Each named turn below is shown by a few rows before and after it. Which turns, in which order, take the first row of each later pair to the second? The first pair is answered.
Veze:
-12.1	4.3	20.6	0.2	-3.4	-4.2	0.8	-19.9	-21.3	7.3	4.5	-14.2	0.9	-6.3	21.4	5.6	15.7	8.7	-29.0	6.6	5.7	-5.7	-7.4	6.6	21.2	33.7	-1.7	-6.6	3.8	11.9	-13.9	-10.7	-5.4	-15.3	39.4	-18.2	10.7	-7.9	-15.7	-12.7	2.3  ->  4.1	1.0	17.5	-4.9	-4.9	25.5	8.5	12.4	-14.2	1.4	-4.4	-3.6	7.8	2.8	4.0	-1.7	3.5	-10.5	-33.1	16.3	-4.2	-10.7	-7.7	16.5	-8.2	7.1	-0.5	-10.7	3.0	2.9	-22.2	-4.0	-20.6	-19.6	47.0	-5.2	-1.7	-0.3	-16.7	-34.4	-2.2
6.8	6.5	-5.8	-5.4	32.0	20.7	-3.7	15.5	-1.0	-15.4	-0.4	17.7	-8.2	-8.5	-19.5	-11.5	-41.9	-26.9	1.1	26.0	-6.7	-2.2	-8.7	-10.8	-20.9	-3.7	-5.8	-1.8	-0.1	-21.3	-8.4	20.9	-2.0	-2.1	-11.6	18.8	11.5	1.4	9.8	-31.2	0.3  ->  0.0	-1.0	-17.0	12.9	5.2	-0.6	-15.1	-2.4	-10.4	7.4	2.1	26.4	6.5	6.9	-6.2	-13.2	-30.3	12.4	30.3	-15.0	-14.9	-12.0	-14.3	7.3	12.1	-16.2	-28.1	-5.6	-6.7	3.0	10.9	31.3	-7.7	-3.0	-39.6	16.0	14.4	6.1	11.7	-13.1	11.6
-0.4	6.9	-0.8	7.3	-4.4	4.4	0.3	-19.3	5.3	14.3	6.8	-22.1	7.2	4.2	14.0	12.8	3.5	-2.2	-19.2	-22.1	5.2	16.3	0.8	-14.3	7.9	21.5	-21.1	-4.3	-19.3	-2.9	-5.7	-3.1	1.0	-0.5	-6.8	-5.6	-9.1	-10.3	2.0	18.6	13.7  ->  9.1	10.9	3.1	-0.5	5.7	24.0	5.5	-0.9	11.3	4.7	4.1	-21.0	5.1	1.3	2.7	9.7	-4.3	-22.8	-29.0	-5.3	2.2	17.1	0.6	-14.8	-16.0	14.6	-13.0	-4.5	-16.2	-14.9	-14.8	-4.0	-5.1	-3.7	5.9	0.0	-14.4	-8.1	2.4	1.9	9.8
togur:
0.2	5.1	2.2	18.3	0.7	-12.9	-9.3	-13.7	6.8	-2.0	-25.5	-16.0	-23.4	-1.7	11.3	30.1	-28.5	6.7	5.3	-8.5	14.4	16.8	-21.1	-19.0	-7.0	16.4	19.7	13.7	10.9	10.0	3.2	11.4	6.6	0.8	25.3	-38.1	19.7	-6.4	-22.7	25.7	2.1  ->  -3.8	2.6	6.2	19.4	9.6	-17.0	-6.9	-7.9	6.9	-1.8	-19.7	-23.9	-25.5	-8.1	12.5	27.7	-25.3	-0.1	-1.7	-8.3	18.2	14.0	-19.7	-22.4	-8.5	23.1	20.4	8.3	17.5	1.6	-1.8	6.3	10.4	-2.5	32.6	-42.3	14.7	-5.7	-17.9	24.3	1.8
-1.9	-9.3	-1.1	5.7	20.0	-18.9	8.7	-23.0	-8.3	-23.1	1.8	-2.5	-8.6	-17.4	14.4	11.9	-7.3	5.8	6.4	16.7	15.2	6.4	1.8	-35.9	-12.8	38.7	-5.3	14.8	-12.7	7.2	14.4	3.5	-4.6	1.3	-11.1	-4.2	12.4	8.8	-2.7	3.8	-15.4  ->  -6.1	-20.2	3.5	13.1	26.3	-27.8	15.8	-18.1	-11.7	-14.9	15.7	-7.8	-8.0	-24.7	11.7	3.9	3.0	2.0	-2.2	6.4	15.8	6.3	-1.1	-34.7	-13.4	36.1	-3.3	4.0	-1.6	-3.9	15.8	-0.9	-4.9	-5.2	-3.0	-5.0	2.3	9.1	-0.3	5.2	-19.1
2.8	-7.9	-6.2	10.6	0.5	0.6	-1.4	13.2	-5.8	-3.7	0.1	3.2	14.9	11.6	5.4	-5.2	-7.4	11.7	15.0	-13.8	-4.4	-9.4	5.5	-2.6	2.7	-7.8	-10.2	-1.3	-10.3	5.6	-0.8	7.9	-6.6	-6.4	-23.6	1.9	-6.3	12.1	17.5	3.4	-5.2  ->  5.1	-3.4	-6.9	3.5	4.4	3.8	-4.4	10.1	-5.5	-7.9	-4.6	2.0	14.6	14.2	3.6	-1.3	-14.2	7.5	18.3	-3.8	-3.9	-7.1	10.7	-4.8	-0.3	-2.2	-7.3	4.6	-13.0	4.3	-3.3	6.0	-4.9	-4.7	-24.8	-0.2	-2.2	14.5	17.0	3.4	-7.0
Vab:
3.6	8.8	-7.1	2.6	-11.4	2.4	-7.5	-11.3	-0.9	6.2	1.2	8.3	8.3	12.4	5.7	9.4	5.7	16.2	6.8	-11.3	-5.3	-5.4	-7.2	9.7	12.2	-13.4	-6.9	-1.5	1.3	3.8	5.3	15.7	-4.6	5.0	-12.4	-0.1	9.9	-5.0	-6.1	14.1	7.7  ->  16.2	7.6	-4.7	-2.8	-0.2	22.6	-1.4	10.7	0.9	-3.0	-0.5	8.9	8.1	9.6	-6.5	5.8	-6.0	-4.3	-1.2	4.1	-11.6	-4.4	-3.7	7.4	-16.2	-23.9	-3.2	-2.6	1.5	-9.8	-4.2	15.6	-11.5	1.5	1.1	7.3	1.1	-1.5	-4.3	-4.3	-0.4
1.0	-4.2	0.8	-20.0	2.0	-9.5	11.3	0.5	2.4	-2.0	0.2	-11.8	3.6	2.3	1.1	5.8	-16.0	-4.8	-28.4	-1.8	-6.0	9.1	9.0	-11.4	-12.0	12.0	-3.2	5.8	29.5	-5.1	-12.7	-27.0	9.7	8.7	21.1	12.3	-6.8	6.5	-14.7	2.7	-13.1  ->  -6.3	-2.9	2.3	-15.1	-5.7	-25.3	6.7	-13.2	1.7	6.0	-1.6	-12.6	4.9	4.3	9.7	7.7	-10.7	9.8	-24.7	-11.9	-3.3	10.2	8.7	-11.6	1.4	16.2	-6.3	5.4	28.0	3.7	-6.8	-24.3	13.7	12.0	15.3	11.1	-1.4	3.7	-16.9	14.2	-8.3
17.1	18.3	-2.6	-31.0	15.2	-0.7	-31.6	-22.4	20.2	1.4	-2.7	-17.0	-16.4	-7.9	-15.7	27.3	14.2	-20.2	-6.0	23.2	16.4	-6.9	7.0	22.0	14.0	17.5	8.2	-13.8	-7.7	-8.6	-3.9	-36.9	9.6	22.9	14.6	-12.0	8.3	-25.3	-22.0	0.1	12.9  ->  16.7	19.1	-4.2	-24.6	-3.2	-5.7	-33.7	-23.4	18.7	12.8	-0.6	-14.2	-14.6	-1.8	-15.8	21.3	24.3	-9.8	-4.7	4.8	9.8	-10.6	-0.7	36.6	24.5	3.4	4.6	-17.7	-3.0	-2.2	0.4	-31.5	3.8	24.3	14.6	-9.5	5.6	-25.9	-25.9	2.7	19.4
5.0	6.3	-9.8	-8.6	2.0	13.0	-8.7	25.8	8.4	-4.8	-3.0	13.3	5.5	22.6	3.2	0.1	-30.4	1.1	8.7	31.8	-15.2	-10.7	17.4	7.0	-7.3	-11.4	-14.9	0.1	-5.0	-12.9	-16.6	7.2	0.4	-2.8	-21.8	0.8	5.9	-3.4	24.4	-9.6	-16.8  ->  -4.3	7.9	-12.1	-3.7	2.9	-8.1	-12.6	2.4	4.8	-1.4	-3.3	8.5	5.4	19.7	17.8	5.8	-26.1	16.6	18.3	28.6	-10.1	-7.4	17.2	1.0	12.7	10.2	-18.5	5.1	-8.8	-2.9	-9.2	3.7	10.4	1.0	-32.4	-8.2	14.1	-9.5	22.8	3.6	-14.0
gar:
-10.3	-8.4	9.0	-3.1	-10.4	-11.2	-1.1	-2.7	-1.3	4.5	9.1	2.1	4.1	2.1	-0.2	1.9	7.2	1.6	-9.5	1.0	3.5	4.9	1.6	0.6	0.1	-11.8	-1.6	-7.2	-1.6	2.6	3.6	2.3	-1.3	7.0	-1.8	-3.2	4.4	-8.7	-3.8	-4.5	-2.3  ->  -10.8	-8.1	10.3	-8.7	0.0	-1.0	-1.1	5.5	1.1	-2.4	9.3	-1.2	5.4	1.5	-4.3	2.9	-0.7	-4.4	-10.0	9.4	1.1	4.5	5.9	-2.9	-6.8	-8.6	-1.7	-9.6	-2.6	-5.9	-7.2	-2.3	1.5	0.8	-3.4	-3.6	1.5	-3.1	5.8	-9.1	-8.2
15.3	-0.6	23.8	-2.8	-18.2	-15.1	-9.5	15.0	1.0	14.8	-10.7	-16.5	-3.7	-17.0	-3.8	25.0	16.2	-6.5	-23.3	-7.7	3.4	0.2	-6.9	7.6	9.4	-9.4	-19.7	-6.6	35.5	6.9	-13.4	13.8	-15.7	-10.3	0.5	22.9	37.6	-2.8	-4.7	3.7	24.2  ->  16.5	-2.4	17.1	-6.5	10.4	-2.7	-10.7	29.8	-0.1	-1.5	-11.4	-24.1	6.8	-16.1	-5.9	24.5	-6.8	-12.4	-12.9	12.0	-2.0	-10.0	6.8	-5.6	-4.6	5.7	-23.8	-2.7	26.3	-5.6	-30.4	3.1	-5.5	-17.3	-12.3	25.3	31.9	7.9	18.9	-1.2	9.8
-2.4	10.7	9.3	-6.9	10.6	-22.1	-26.0	-25.6	3.4	15.7	-9.7	-4.1	15.6	5.5	19.4	-2.5	28.8	15.3	-11.7	-12.4	0.9	34.1	-2.2	8.6	29.5	33.5	-4.0	11.2	3.3	13.7	4.0	-6.0	21.2	15.0	-13.8	-19.4	8.7	-15.2	-0.5	25.8	11.2  ->  7.9	20.5	22.6	-24.7	12.9	5.7	-21.1	7.5	17.1	13.9	-9.3	-4.9	9.0	3.7	-1.4	-5.1	27.0	-15.1	-38.9	5.8	-6.8	39.9	-2.6	23.3	8.9	15.9	9.4	3.4	15.5	-9.1	-14.8	-12.7	18.2	14.7	17.3	-12.6	0.3	-14.0	-5.2	4.3	10.7
6.5	16.1	7.7	3.6	0.9	6.3	-14.8	39.9	-10.1	3.4	-6.8	-6.1	7.4	8.1	-9.9	-25.1	9.8	-15.6	-2.8	-0.5	0.5	8.8	1.5	-3.4	-4.7	-7.9	-1.5	-3.3	6.1	-18.1	3.2	-6.6	-14.1	-7.2	14.1	10.5	23.8	7.6	13.1	-2.8	-4.3  ->  1.4	5.8	1.9	14.1	9.6	-10.4	-18.0	22.2	-18.6	0.2	-3.4	-9.5	16.4	10.7	4.3	-25.2	6.4	6.5	18.4	-6.5	4.5	4.0	6.1	-14.2	8.0	4.1	-10.3	2.2	-1.5	-6.1	9.8	-4.0	-9.3	-9.9	-9.8	5.7	30.0	10.0	20.2	9.7	-8.8
Now pairs of rows:
Between the rows of a pair lie 2 to 3 turns.
15.3	-2.0	-17.3	-2.7	-1.3	0.6	-4.9	-7.0	-7.0	-41.0	-16.8	21.2	-5.7	-24.2	32.3	0.5	16.4	9.4	-4.2	24.5	-14.2	46.9	-3.8	-42.5	-46.7	-0.5	21.2	14.6	9.9	10.8	7.8	21.9	-7.5	8.0	-1.2	8.0	19.2	12.4	-5.2	-20.3	-4.1  ->  22.9	-5.1	-19.4	-1.7	-11.0	14.3	-4.9	9.1	-2.2	-36.1	-18.0	27.1	1.1	-17.8	22.0	-5.4	13.0	6.3	-1.5	17.1	-24.0	40.6	-7.4	-27.1	-52.9	-20.4	16.5	6.8	12.5	8.5	2.5	26.2	-16.4	5.6	-2.3	16.3	10.4	19.0	-5.2	-25.7	-4.1 | gar, Veze, gar
4.3	11.8	-1.8	-3.0	-27.0	8.3	-13.3	-6.6	3.2	8.0	-9.7	14.5	4.5	6.9	-3.5	4.5	-1.8	18.9	7.8	-9.0	-6.6	-2.3	-1.7	12.5	2.6	-16.0	0.2	6.8	-6.2	17.2	1.3	8.0	-2.9	6.8	-7.7	2.1	9.5	3.6	-6.5	0.9	7.1  ->  7.3	8.3	4.3	-12.9	4.9	20.2	-4.2	14.9	7.8	-9.2	-6.2	3.7	0.6	-2.5	-12.1	1.6	-11.7	-10.3	-8.8	15.7	-4.1	1.3	6.4	-1.9	-21.9	-4.2	8.3	4.8	-1.9	-6.8	-16.6	-3.7	1.1	0.8	8.5	4.6	-0.2	9.0	3.3	-14.4	-6.5 | Vab, togur
11.9	-33.6	6.2	16.6	-5.5	6.0	-2.4	1.5	18.9	15.2	-0.9	3.6	23.6	-4.2	-2.9	12.8	11.5	2.0	9.8	-27.7	-21.9	6.5	9.6	-5.1	-0.1	-18.7	0.2	14.6	-20.4	-11.1	0.4	-7.9	-11.0	-3.0	-8.6	0.2	-4.5	-6.6	-0.1	-0.2	8.8  ->  14.5	-35.6	6.1	15.3	1.2	9.5	-2.0	3.7	19.2	9.1	-1.4	0.2	22.3	-4.3	-2.5	11.1	8.3	0.3	13.9	-21.7	-20.2	4.4	14.6	-6.8	-1.9	-16.0	-3.1	16.6	-27.1	-15.0	-2.8	-9.3	-8.4	-3.5	-11.4	1.5	-5.5	-1.5	8.3	-0.6	5.9 | gar, gar
3.7	5.8	-15.7	-0.2	0.2	-13.6	-13.2	-16.7	-8.7	-4.3	8.5	1.9	-1.5	10.4	14.7	4.6	-9.9	17.8	8.3	-0.5	0.8	-0.2	-10.7	-8.6	4.5	-0.1	-5.2	8.1	-11.6	11.8	6.4	13.9	5.4	5.1	-16.5	0.5	6.3	-2.5	1.5	9.5	2.5  ->  16.8	5.4	-16.0	-3.3	4.1	7.7	-7.1	5.4	-4.6	-11.8	4.0	9.0	-0.4	13.3	-0.4	-0.4	-18.6	0.3	3.9	10.4	-10.0	-1.8	-6.4	-7.3	-19.4	-16.6	-1.3	7.9	-11.5	5.4	-4.4	15.9	-0.7	4.1	-8.3	7.3	-2.4	3.9	2.1	-7.6	-2.7 | Veze, Veze
-10.0	-3.5	-7.7	14.2	15.2	-4.0	-29.5	9.4	2.2	1.1	15.8	-20.3	14.3	7.5	5.1	-6.5	0.6	21.5	9.6	-8.8	-7.1	-31.0	21.2	4.3	30.0	19.9	-14.3	-7.0	-7.8	-9.0	-21.8	-20.3	32.5	-1.9	-27.5	2.6	-5.6	14.5	36.0	10.6	-3.2  ->  -9.9	14.6	3.8	-4.3	25.3	6.9	-26.1	12.2	14.9	-9.5	15.3	-28.4	-0.4	-2.9	-2.0	2.8	-0.5	-6.6	-17.6	21.8	0.9	-14.4	20.7	-2.7	15.7	33.4	5.4	-4.2	-2.9	-25.1	-34.3	-30.4	36.7	5.8	4.0	1.8	-1.8	4.5	22.3	-1.6	-3.1 | gar, gar, Vab
18.6	-5.7	-5.7	2.7	5.8	18.0	4.2	21.0	-3.8	-16.2	-6.9	14.1	1.5	6.1	-3.3	-10.6	-16.3	-15.8	1.4	8.1	-2.0	-2.5	-4.2	6.9	-29.5	-19.5	2.5	-3.5	-2.5	-8.3	-5.8	6.7	-7.9	-0.4	3.1	5.8	-6.8	8.6	-1.5	-24.3	-9.3  ->  0.6	-12.1	-5.3	14.5	28.1	-22.6	7.8	-10.2	-15.1	-16.5	1.5	-1.8	-2.7	-9.0	20.5	-4.3	-7.0	-1.6	5.2	5.3	14.9	0.6	1.4	-22.5	-4.3	22.5	-0.7	-1.0	-2.6	-1.8	5.5	-4.5	9.8	0.2	-9.2	-6.1	2.6	3.3	4.9	-2.8	-12.9 | gar, Veze, togur
9.7	7.6	-4.7	-1.3	-6.8	-9.2	-9.8	-2.5	5.4	-11.4	-9.8	3.2	1.1	-9.6	8.1	8.7	-3.6	4.6	0.0	-0.5	-0.5	-9.2	-0.1	-2.9	14.0	5.1	-7.5	10.6	-20.7	7.6	3.2	1.6	25.3	-8.9	-17.3	-2.8	14.9	-3.4	9.5	1.4	4.2  ->  11.6	12.5	0.7	-8.4	-10.4	-0.8	-6.4	-2.3	10.8	-13.7	-12.9	2.2	-9.5	-15.1	2.9	10.4	1.3	-8.6	-14.9	8.6	6.0	1.2	-3.7	-0.9	6.5	-0.7	2.5	11.6	-13.3	2.9	2.1	-1.6	21.7	-7.2	4.1	-3.2	13.9	-7.1	-3.6	-6.3	7.9 | gar, Vab, Vab
12.6	-14.5	3.7	15.2	-7.6	-1.6	1.9	30.5	24.1	20.2	-4.1	20.3	33.8	24.1	-26.7	-21.2	9.2	6.5	-6.6	-34.3	-12.7	3.2	1.3	41.2	-22.8	-42.9	-3.0	-1.3	12.1	-5.1	-8.8	7.4	-3.1	-10.7	2.6	-12.9	-13.8	4.1	3.1	-18.0	-1.9  ->  11.1	-16.9	-11.2	13.9	16.8	-1.0	-3.9	27.1	15.9	-0.7	-11.3	15.8	46.2	28.4	-18.7	-14.7	-16.7	20.1	22.6	-16.2	-13.3	-6.2	15.7	21.8	-22.2	-20.8	-15.5	10.4	-9.0	-1.9	-16.6	6.9	8.6	-17.1	-31.8	-14.0	-8.8	14.5	25.2	-15.2	-15.0 | gar, togur
4.9	-18.2	-3.9	20.5	0.2	-14.1	17.1	1.2	-11.6	3.4	2.1	-5.0	-3.9	-3.1	0.4	-12.9	4.1	9.0	9.5	-15.0	0.4	-3.9	-0.7	3.8	-2.5	-5.6	-5.7	-7.2	-4.8	3.4	19.7	6.3	-13.1	-6.7	-10.9	5.4	-13.4	6.2	7.2	0.9	-2.1  ->  6.9	-11.7	0.4	6.8	17.0	-7.9	22.2	1.9	-8.2	-9.9	-1.5	-10.9	-10.9	-15.0	-2.3	-6.2	-3.8	-8.3	-4.5	14.3	7.0	4.6	2.8	-9.8	-17.5	13.3	3.0	-1.4	-4.5	-8.6	7.1	-3.4	-3.9	-3.6	1.9	3.2	-10.7	4.2	5.5	-6.4	-8.8 | gar, Vab
-1.6	2.7	0.2	-0.5	4.7	-11.1	5.9	-7.4	1.9	-3.2	-1.4	-5.7	-7.7	-7.3	6.0	1.2	5.1	-8.0	-8.5	7.5	2.7	0.5	0.2	-9.6	4.6	10.8	1.9	4.6	0.5	1.6	-3.0	-5.2	8.0	7.4	3.3	-5.0	-1.6	-4.3	1.4	4.5	-1.7  ->  1.8	0.7	-2.7	5.8	-12.6	-5.5	3.0	2.5	3.6	9.9	0.7	0.2	-1.0	3.2	-0.6	-8.1	9.7	-3.3	-5.3	-10.9	-5.0	-4.7	-2.2	8.0	7.2	-13.0	-2.8	-1.5	3.8	5.3	-0.8	1.9	0.9	2.9	2.3	-2.6	-8.1	0.0	-3.3	4.5	1.7 | Vab, Vab, Veze
-10.3	8.2	4.1	-12.1	-11.7	5.8	-7.6	-5.8	1.7	17.3	-8.0	-5.6	17.5	6.6	-12.2	10.8	-15.6	3.6	3.7	0.7	1.6	4.5	11.4	9.6	3.4	-11.5	10.4	-12.2	4.7	3.4	2.2	9.5	10.1	6.3	-15.0	10.5	4.9	-3.4	-4.6	7.4	15.0  ->  -12.0	3.3	10.9	-14.2	11.5	1.4	-4.5	0.3	0.8	8.2	-1.0	-14.8	16.8	-5.0	-13.6	9.7	-15.1	-8.6	-6.2	8.7	6.7	6.3	17.9	-4.8	-4.5	4.2	10.7	-12.8	11.0	-10.4	-3.1	-1.7	16.5	3.1	-5.1	8.5	-1.6	-3.2	3.4	6.0	4.4 | Vab, Vab, togur
